In the data rows, 128 means zero.
Some points, one per row:
[170 170 154 180 189 166 165 120 152 104 172  92 139 101 148 131]
[212 141 206  94 155 107 109  88 154  96 132 146 146 114 169 140]
[164 134 132 101 134 101 131 100 169 120 185 119 156  96 165 134]
[ 77 115  81 136 137 139 149 145  98 211 114 202 153 164 124 135]
[ 75 100  78 146 106 137 147 187 115 166 100 141 122 179  97 129]
[213 182 159 125 172 113 133  83 147 101 206 129 168 130 203 157]
[139 140 117 137 100 152 156 204 126 170  77 145 126 188 126 185]
[127  90 126  82 150 108 124  86 143 117 158 176 146  72 147  99]
[137 118 203 140  92 144 115 135 170  87 109  91 137 169 108 145]
[161 148  98 126 175 120 140  87  85  87 115 105 130 124 170 141]
[145  88 111 100 145 109 146  91 136  73 154  74 116  72 141 100]
[100 131  79 172 137 119 121 122  73 141 139 125 153 166 126 123]
[132 147  59 154 173 164 184 141 125 124 135  98 120  94 161 158]
[139 114 161 114 104 115 128 160 209 144 202 147 152 141 132 130]
[107  64  70  92 121 115 148  96 148  92 175  94 139  86 132  99]
[ 87 108 133 153 123 142 118 146 150 133 171 166 174 185 118 112]
[165 112 165 100  91  97 100 118 165  79 126  87  97 114 114 123]
[ 98 141  98 128 113 141 116 151 102 183  76 159 114 139 105 134]
[ 81 101 149 164  80 130  98 161 163  98 123  81 119 149  69 108]
[ 92 137  99 155 104 149 123 150  99 157 108 153 153 202 134 152]
[139 140 103 133 131 115 150 111  95 138 119 121 114 106 134 141]
[124 132 130 117 170 149 148 120 124 119 135 126 121 106 128 100]
[154 119 160 121 134 157 164 147 183  89 113  63 127 145 144 152]
[182 140 180  95 111  89  79  85 153  97 155 105 126 106 128 107]
[105 122 110 143  88 158 134 174 157 165 109 122 137 169 112 154]
[143 124 133 119 120 115 111 133 117 145 155 170 147 139 156 140]
[102 120  98 119 110 110 114 116  90 115  92 138 128 132 128 141]
Here are 10 more points, each followed by its number:
[145 108 163  95 115  95  87  87 143  63 151  98 130 112 125  93] 0
[119 138 108 124 152 132 132 124  78 123  79 158 121 134 150 147] 1
[150 149 159 157 151 131 127 106  91 110  79  88  78  68 100 124] 2
[ 85  89  94  83  48  90  91 146 146 146 130 134 115 145  97 111] 3
[161 148 109 104 134  96 107  74  89 116 154 170 160 146 187 155] 4
[ 95 118  74 103 160 125 171 138 130 146 138 136 111  96 126  92] 5
[146 123 121 110 163 111 128 121 125 134 166 168 150 100 148 109] 6
[124 133 154 142 121 132 122 122 158 112 145 105 124 124 115 117] 7
[118 121  54  82  79  78 117 107  75 150 128 156 153 163 164 153] 8
[164 122 160  78 134  97 108  83 161 103 189 143 147 107 164 103] 9
Which three of these numbered points are nearest to each point below, ignoring the 3 directions in which the first points spread most? Their numbers follow each, nearest first.
[151 115 138  92 142 113 109  69  81 113 127 204 192 154 193 147] > 4 0 9
[158 121 144  73 144 118 133 116 132 126 136 162 143 120 176 145] > 9 6 3
[133 139  99 114 114  83 122  72  94 163 130 160 167 115 137 147] > 4 3 0
[ 57 125  78 152 116 162 172 199 131 220 113 177 126 146 101 126] > 5 6 7
[143 116 151 128 165 142 159 122 130 138 140 149 163 126 143 119] > 6 7 5
[ 84 112 118 132  68 116  80 184 158 145 143 134 116 191  95 109] > 9 3 6
[119  88 154  69  82 110 107 182 196 128 161 146 113 159 109  95] > 9 6 3
[145 134 143 101 146 114 135 102  92 115  86 136 111  82 144 141] > 1 0 2
[156 117 148  89 150  93 114  83 131  59 113  86  88  59 126 104] > 1 0 7
[193 141 195  96 138 122 101 103 131  78 105 113 122 118 144 129] > 1 0 7
[145 138 175  78 106 114  62 130 149 100 119 144 103 130 115  98] > 0 1 9
[126 147 138 119  73 111  85 122 127 136 114 125 126 168 117 165] > 4 0 3
[153  83 130  48 117  89 122  78 132 103 144 159 174 104 167 133] > 4 9 3
[120 150 132 162 132 145 122 141 140 155 130 154 127 160 120 132] > 7 0 6
[105  93  87 118 190 157 193 131 139 136 158 132 139  91 135  94] > 5 7 6
[110 122 134 139 171 152 130 102  64 100  65 142 119 114 118 126] > 1 2 0
[ 66 123 116 173 143 143 117 137  78 155  74 146  97 104  55  94] > 2 7 1
[145 141 175  85 121 155  71 151 168  87 138 118 111 173 135 138] > 0 1 7
[ 58 107  76 170  89 132 121 156 127 147 143 119 125 137  69 111] > 7 6 0
